In the rows, 128 means zero.
The rows below fall into families. The same turns and mirrors carry the whole set onto itself and the rows of a family onto each other. For each named row, which other rows are in its family? Write them in the order they are listed.
These 25 rows form 5 families of 5 rows each.
K665: [136 160 173  92 139 116 143 107 122 102]
K816: [153 142 132  92 125 122 163  98  95 133]
K567: [136 159 158 102 123 131 127 106 124 101]
K764: [140 136 144  95 123 109 170  98 102 131]
K472: [148 147 162 120 161 126 150 123  95 115]
K732: [147 145 171 116 143 122 160 126  94 104]
K794: [131 155 163  93 130 113 135 103 123  97]
K718: [133 158 127 113 129 126 154 141 114 118]
K468: [129 149 126 120 133 122 164 130 111 120]
K250: [133 160 125 115 122 120 150 134 111 120]
K243: [129 166 134 111 136 120 162 140 105 128]
K572: [141 152 162 119 159 117 145 130 100 116]
K365: [158 141 167 119 154 120 149 123  93 117]
K835: [129 149 120 119 135 115 153 129 107 120]
K859: [146 139 138  92 124 114 164 111  93 143]
K512: [154 136 141  92 128 112 170 100 101 127]
K577: [154 161 147  69 142 130 139 127  94 125]
K13: [155 162 149  65 129 135 142 119 106 123]
K498: [148 158 142  62 136 128 143 120 102 118]
K216: [141 164 168  94 141 117 137  97 119 105]
K538: [132 165 155  96 130 114 137  97 123  98]
K800: [147 149 162 120 145 119 141 132 102 109]
K373: [142 140 132  87 129  95 157 103 105 129]
K601: [154 164 149  70 142 134 142 123 106 130]
K505: [161 157 141  76 151 134 138 114 100 124]

The rest of the family of K859: K468, K498, K216, K800
The rest of the family of K577: K764, K718, K365, K538
The rest of the family of K732: K567, K243, K373, K505

The rows below fall into families. The same turns and mirrors carry the whole set onto itself and the rows of a family onto each other. For each named row, which other rows are in its family? Write them in the order they are listed.
These 32 rows form 4 families of 8 rows each.
K142: [108 113 126 141 154 137 146 132 126 115 139 122 142 121 130 132 135 109
 123 119 114 113 134 111 128 133 118 122 131 140 157 131 133  93 117 126
 112 146]
K879: [137 131 158 134 147 141 106 121  97 117 150 109 134 143 106 105 142 121
 133 124 123 133 138 123 124 155 128 141 120 122 127 121 130 129 137 118
 137 112]
K294: [120 119 107 127 138 125 140 142 110 135 129 109 132 120 122 119 135 149
 126 123 126 128 143 106 147 121 119 112 149 126 112 140 136 118 130 126
 153 146]
K4: [126 134 150 165 131 115 133 136 152 127 131 116 131 133 124 102 116 114
 125 112 119 128 135 108 114 149 143 138 162 131 119 124 119 135 124 123
 125 129]
K402: [120 127 110 122 150 134 135 155 124 155 130 121 118 122 132 130 126 138
 129 117 125 111 133 112 137 118 124 133 148 130 105 134 122 129 127 135
 143 157]
K676: [110 150 149 134 131 142 119 119 121 135 128 151 124 171 129 104 128 123
 144 132 131 136 104 128 118 118 118 132 118 142 139 139 141 124 117 138
 131 129]
K251: [119 161 141 125 136 145  98 126 110 131 117 139 121 154 114 128 114 105
 131 119 125 124 100 109 125 120 119 134 110 124 136 130 134 121 124 135
 131 135]
K337: [125 132 140 163 125  96 143 126 147 141 120 116 146 138 124 121 127 118
 138 114 139 135 134  98 112 141 137 139 145 130 111 128 132 131 111 115
 125 141]
K495: [122 132 153 158 132 117 144 139 135 124 120 101 141 133 111 104 134 120
 113  97 125 131 136 108 119 140 134 133 148 132 116 110 129 122 122 127
 125 145]
K932: [113 158 139 146 134 148 120 122 119 119 126 142 125 151 120 120 102 115
 131 122 112 132 108 122 114 109 119 124 118 142 154 146 131 122 118 141
 140 121]
K318: [136 142 161 127 140 128 105 132 110 114 161 109 119 139 118 114 111 131
 139 130 120 137 136 121 124 147 133 148 123 129 138 123 135 138 133 131
 147 106]
K16: [138 138 149 126 144 133 104 134  95 142 147 120 126 146  98 126 121 109
 135 109 128 125 137 119 130 143 122 149 111 121 129 108 130 139 131 134
 146 110]
K169: [122 139 128 155 131 122 134 146 137 140 118 110 134 136 114 125 133 112
 129 108 128 117 127 112 120 134 151 147 158 128 110 119 116 126 134 126
 112 155]
K346: [113 117 121 120 167 124 140 138 134 130 145 122 122 124 136 136 137 103
 123 106 129 101 140 117 125 134 120 136 134 135 142 133 121 116 106 142
 115 140]
K961: [117 128 152 120 140 107 130 108 144 123 143 112 140 141 127 130 146 137
 152 140 142 126 137 119 134 135 134 140 132 148 124 142 129 137 113 131
 117 139]
K529: [119 125 132 142 125 123 128 112 106 117 112 145 139 127 104 117 131 127
 127 105 134 137 123 112 132 111 116 148 131 122 115 126 121 114 136  93
 148 110]
K513: [133 136 113 137 111 116 132 125 103 147 132 140 121 134 118 122 111 129
 121 153 104 118 122 114 133 145 116 123 131 137 154 128 125 129 137 111
 132 111]
K596: [114 135 143 125 144 114 125 115 146 115 134 120 131 135 122 126 136 141
 147 137 124 125 130 119 142 114 143 133 141 147 137 153 108 146 128 142
 117 123]
K510: [115 119 117 135 150 130 151 140 137 116 154 131 127 115 134 137 124 115
 118 133 110 113 141 124 108 134 128 135 130 140 157 130 119 106 120 137
 125 130]
K469: [126 148 115 123 117 125 115 124  93 151 128 131 109 149 121 123 121 119
 121 132 120 113 108 116 136 141 117 145 132 133 155 127 135 114 135 103
 115 123]
K753: [125 126 117 131 121 114 129 130 118 133 134 148 144 129 114 126 132 122
 135 125 150 150 134 110 124 113 121 149 114 114 122 123 134 107 131 106
 154  98]
K121: [122 135 131 137 113 114 126 115 127 109 132 144 135 120 104 126 107 114
 124 117 139 141 135 112 134 114 118 151 135 128 124 120 124 117 126 104
 152  99]
K873: [134 141 156 128 134 123 109 134 116 132 152 124 124 153 121 105 133 124
 139 126 139 148 131 117 101 150 126 146 115 119 123 115 145 127 121 127
 152 113]
K194: [113 148 142 128 140 156 119 114 108 112 118 141 136 155 119 107 128 114
 123 117 123 129 111 121 126 111 113 121 109 124 140 147 127 112 126 142
 134 129]
K878: [121 127 117 139 117 126 140 130 109 158 138 155 139 151 130 117 129 123
 135 151 120 126 118 122 132 136 116 137 118 132 156 124 132 113 135 108
 117 110]
K826: [108 119 127 131 149 141 155 132 135 127 154 121 141 138 144 135 123 117
 132 133 135 119 143 130 120 124 125 142 121 141 145 136 137 100 111 142
 127 150]
K666: [117 128 126 120 142 106 124 122 131 122 126 108 127 143 113 132 149 118
 151 116 142 110 133 113 138 129 149 135 145 135 132 144 113 139 129 143
 107 135]
K351: [123 122 107 131 130 123 141 147 127 130 128 130 117 118 128 117 114 140
 137 128 126 123 140 107 124 121 130 119 153 126 110 142 126 130 134 136
 165 137]
K342: [121 135 116 130 119 124 124 121  99 136 127 138 125 137 100 130 121 110
 123  97 146 129 133 125 139 110 113 158 131 131 134 122 126 117 128 108
 140 101]
K988: [110 123 154 125 144 116 129 120 122 113 122 108 136 139 114 118 148 145
 158 125 125 119 125 111 148 126 135 122 134 147 133 141 122 139 131 142
 113 144]
K153: [131 126 124 130 126 125 136 131  89 146 123 138 127 140 131 106 127 133
 114 136 102 116 115 113 133 147 110 128 123 118 152 123 128 117 141 106
 124 124]
K138: [124 122 108 141 128 120 157 150 120 154 129 119 139 138 141 122 114 142
 145 132 129 125 139 105 124 126 128 123 134 122 118 142 140 121 128 134
 150 149]

The rest of the family of K879: K142, K294, K495, K529, K194, K988, K153
The rest of the family of K469: K402, K251, K16, K169, K346, K666, K342

The rows below fall into families. The same turns and mirrors carry the whole set onto itself and the rows of a family onto each other. For each named row, which other rows are in its family? Write them in the order they are listed.
These 28 rows form 7 families of 4 rows each.
K410: [112 127 125 123 136 112 153 108 128 119 147 116 151 138]
K962: [128 145 148 110 122 141 136 110 157 118 128 122 126 116]
K122: [153 131 120 126 122 126 131 140 157 135 111 117 141 131]
K422: [148 123 113 124 137 127 133 137 144 128 103 115 120 126]
K471: [105 120 122 124 152 109 138 118 140 120 154 130 143 131]
K813: [124 144 144 132 135 140 143 114 160 122 136 125 117 109]
K973: [115 118 135 141 119 130 117 139 110 138 134 129 135 141]
K61: [152 113 118 122 121 130 138 140 153 140 113 119 137 129]
K213: [117 109 124 122 141 113 148 114 133 105 142 127 147 141]
K506: [108 108 140 128 123 139 133 129 113 149 129 128 125 139]
K863: [113 113 132 136 108 132 124 141 118 141 130 135 121 138]
K566: [144 130 118 123 120 134 134 136 154 138 107 105 139 118]
K648: [135 143 147 122 118 128 130 114 164 118 137 123 123 117]
K729: [109 113 125 117 130 116 143 107 125 110 147 120 145 138]
K400: [112 117 121 143 127 136 121 135 113 144 137 123 115 129]
K467: [124 145 155 119 129 145 138 121 151 114 130 134 123 118]
K486: [139 149 140 125 138 140 136 114 145 112 143 127 116 112]
K423: [147 133 105 118 130 124 131 135 152 134 113 119 139 136]
K795: [142 126 105 128 132 124 133 137 160 142 116 115 124 123]
K295: [108 113 126 143 113 125 114 126 116 134 129 121 127 141]
K831: [113 112 123 134 146 110 149 109 131 115 149 119 134 129]
K258: [133 154 153 119 127 134 148 118 149 138 133 127 126 118]
K653: [146 126 114 123 116 129 148 129 160 135 111 121 127 139]
K551: [129 152 153 123 128 137 134 102 152 125 135 120 124 124]
K731: [100 114 119 143 129 144 120 138 126 137 126 131 127 134]
K526: [111 127 130 132 125 140 112 134 109 142 131 130 128 137]
K149: [122 117 124 131 136 113 147 105 129 126 154 127 145 149]
K86: [113 111 130 126 131 116 143 118 121 117 157 117 149 126]

The rest of the family of K831: K813, K400, K795
The rest of the family of K213: K467, K423, K526
The rest of the family of K729: K962, K122, K973
The rest of the family of K486: K422, K471, K731
The rest of the family of K648: K566, K295, K86
The rest of the family of K258: K506, K653, K149

The rows below fall into families. The same turns and mirrors carry the whole set onto itself and the rows of a family onto each other. For each named row, which other rows are in its family? Write them in the order they are listed.
These 36 rows form 6 families of 6 rows each.
K345: [139 103 116 150 146 123 105 152 119 132 139 132 128 145 143 148 117 119
 129 117 128 136]
K242: [152 116 133 107 114 143 110 132 146 141 130 141 152 122 135 112 139 141
 142 126 152 133]
K727: [134 122 132 108 113 160 101 127 139 135 134 141 121  96 131 131 136 126
 122 123 125 130]
K43: [134 127 139 140 138 125 140 158 133 137 155 116 144 106 144 141 114 115
 111 111 133 122]
K765: [152 120 125 128 119 140 111 129 145 148 122 130 159 126 149 120 126 139
 157 137 154 122]
K874: [134 115 113 144 129 130 107 152 118 136 153 135 120 155 122 147 115 127
 132 117 130 126]
K842: [135 137 140 140 133 136 141 160 131 150 146 105 143 112 156 135 126 114
 130 108 123 125]
K180: [145 111 140 140 131 128 139 149 158 137 119 131 134 135 106 163 132 115
 125 122 147 122]
K959: [136 116 121 144 123 123 102 155 121 133 150 151 127 145 132 152 120 116
 127 122 131 130]
K587: [121  97 128 144 126 135  99 153 127 130 140 142 114 142 144 152 119 126
 125 123 136 126]
K649: [139 105 140 117 110 142 106 141 155 153 118 137 139 135 143 117 130 130
 147 130 155 124]
K914: [134 102 143 137 132 129 138 145 154 135 129 128 109 139 115 159 111 119
 131 127 145 118]
K830: [145 108 137 131 129 130 153 144 147 144 126 125 123 136 109 157 134 110
 133 116 142 116]
K925: [143 131 133 133 140 129 148 162 123 137 149 111 142 112 148 147 115 126
 127 109 129 120]
K372: [150 120 137 129 126 161 106 142 155 157 119 129 147 142 138 114 132 137
 151 131 142 123]
K123: [140 133 141 126 139 127 124 102 149 124 129 118 149 116 141 127 125 114
 144 147 133 123]
K285: [119 110 122 143 126 137 104 144 118 139 152 140 129 154 138 148 120 124
 143 128 125 119]
K316: [132 120 121 116 104 159 113 132 136 160 121 140 122 100 148 131 124 115
 131 124 128 125]
K987: [124 125 140 129 143 139 129 105 139 143 138 125 139 118 134 112 133 107
 144 141 130 119]
K535: [135 128 122 123 118 161 113 140 136 142 123 146 120 102 149 135 123 114
 149 135 110 132]
K225: [133 118 124 125 120 154 100 129 138 147 123 138 118  99 143 130 121 121
 121 128 102 138]
K444: [135 124 117 115 117 168 113 136 132 143 131 133 119  91 135 136 119 123
 145 128 117 129]
K3: [136 133 135 122 136 130 108 104 142 123 135 123 139 104 125 120 141 121
 141 131 139 137]
K906: [140 117 139 138 119 136 156 142 157 149 119 128 127 137 107 154 132 115
 140 137 128 122]
K208: [155 115 139 124 124 150 102 151 144 158 135 132 155 137 130 118 126 131
 145 120 157 135]
K443: [140 129 132 126 135 119 141 161 134 123 142 108 135 132 154 140 135 121
 124 113 117 123]
K134: [140 133 134 144 140 118 131 152 131 132 134 109 137 113 154 139 125 115
 111 113 122 136]
K669: [162 120 129 118 114 157 105 137 140 157 132 130 148 137 132 115 128 134
 150 125 145 121]
K672: [149 115 145 133 119 117 152 141 159 133 125 132 131 142 123 150 122 123
 125 137 145 123]
K72: [130 116 146 125 121 120 150 154 155 134 128 126 111 148 120 145 132 122
 133 119 132 119]
K918: [128 125 138 128 149 139 123 106 132 129 145 126 145 116 123 133 126 100
 143 140 141 127]
K740: [131 132 132 140 136 137 113  94 141 143 129 116 129 109 124 122 124 117
 138 137 124 126]
K245: [124 107 130 138 135 122 114 154 129 128 142 131 114 151 135 145 128 135
 133 116 114 125]
K850: [132 125 130 126 149 138 127 101 130 143 128 124 144 115 124 123 136 109
 149 129 134 125]
K330: [145 119 121 121 119 165 115 144 136 143 136 141 124  94 128 144 117 115
 127 131 111 140]
K975: [157 133 134 126 130 123 148 157 136 138 142 116 138 124 148 140 110 108
 111 118 134 122]

The rest of the family of K123: K587, K649, K225, K134, K672
The rest of the family of K72: K242, K727, K3, K443, K245
The rest of the family of K906: K842, K285, K208, K918, K330

The rows below fall into families. The same turns and mirrors carry the whole set onto itself and the rows of a family onto each other. For each named row, which other rows are in its family? Write them in the order they are listed.
These 32 rows form 4 families of 8 rows each.
K544: [114 104 110 150 130 118 120 124 103 132 110 115 114 125 122]
K461: [109 124 110 122 125 134 113 134 111 137 146 128 148 138 152]
K846: [124 130 120 143 127 123 122 158 127 156 150 143 130 126 124]
K620: [104 143 135 158 129 124 129 120 111 124 137 124 109 103 146]
K652: [121 111 126 122 120 131 129 135 117 142 153 119 145 131 151]
K354: [123 147 139 146 121 128 123 120 112 117 139 128 111  95 153]
K175: [121 108 115 135 137 137 125 153 124 144 117 146 113 113 117]
K630: [117 136 110 136 128 127 130 150 127 145 151 155 131 128 125]
K21: [126 147 145 146 132 124 120 124 118 111 138 135 110 107 141]
K231: [124 135 120 124 103 120 137 132 120 113 158 124 117 102 123]
K332: [124 130 124 143 133 133 127 158 119 149 146 146 137 130 131]
K685: [124 105 119 142 136 133 127 135 132 139 128 152 100 116 119]
K720: [128 127 126 127 149 128 100 116 119 115 122 126 133 119 158]
K39: [121 139 116 132 153 139 110 109 128 123 127 125 133 122 153]
K770: [119 148 138 141 129 130 116 122 117 121 140 130 101 106 150]
K393: [121 123 122 129 132 146 122 130 122 137 146 125 153 136 148]
K236: [135 131 121 124 104 116 133 121 114 116 146 125 122  89 125]
K629: [102 107 112 137 123 131 131 125 107 134 108 122 114 120 113]
K968: [118 111 113 136 135 129 127 147 133 143 120 141  98 113 119]
K57: [127 110 113 120 147 139 133 141 126 133 118 145 107 108 124]
K302: [122 129  88 129 117 109 128 135 108 117 129 109 137 112 117]
K681: [107 110 110 135 127 120 131 117 111 129 109 115 112 128 116]
K706: [126 117 119 118 109 129 132 127 119 125 159 125 113  82 130]
K897: [129 135 105 126 118 101 131 122 105 125 126 113 136 112 115]
K132: [133 136 123 118 106 116 125 131 114 121 154 127 115  97 129]
K657: [121 130 102 134 117 108 136 123 104 123 118 119 137 107 108]
K197: [105 108 123 137 129 130 131 113  92 138 122 120 117 129 121]
K857: [124 141 119 134 147 143 114 118 122 120 127 125 134 114 161]
K655: [130 132 113 132 155 127 117 119 131 121 122 119 144 108 151]
K940: [120 120 116 127 133 132 116 128 122 145 151 124 154 139 139]
K626: [128 140  94 133 127 109 124 128  99 131 128 126 142 102 112]
K164: [122 144 123 147 135 122 134 162 109 147 141 146 129 123 134]

The rest of the family of K544: K461, K630, K21, K231, K685, K720, K302
The rest of the family of K197: K620, K652, K57, K706, K655, K626, K164
The rest of the family of K332: K354, K175, K393, K236, K629, K657, K857

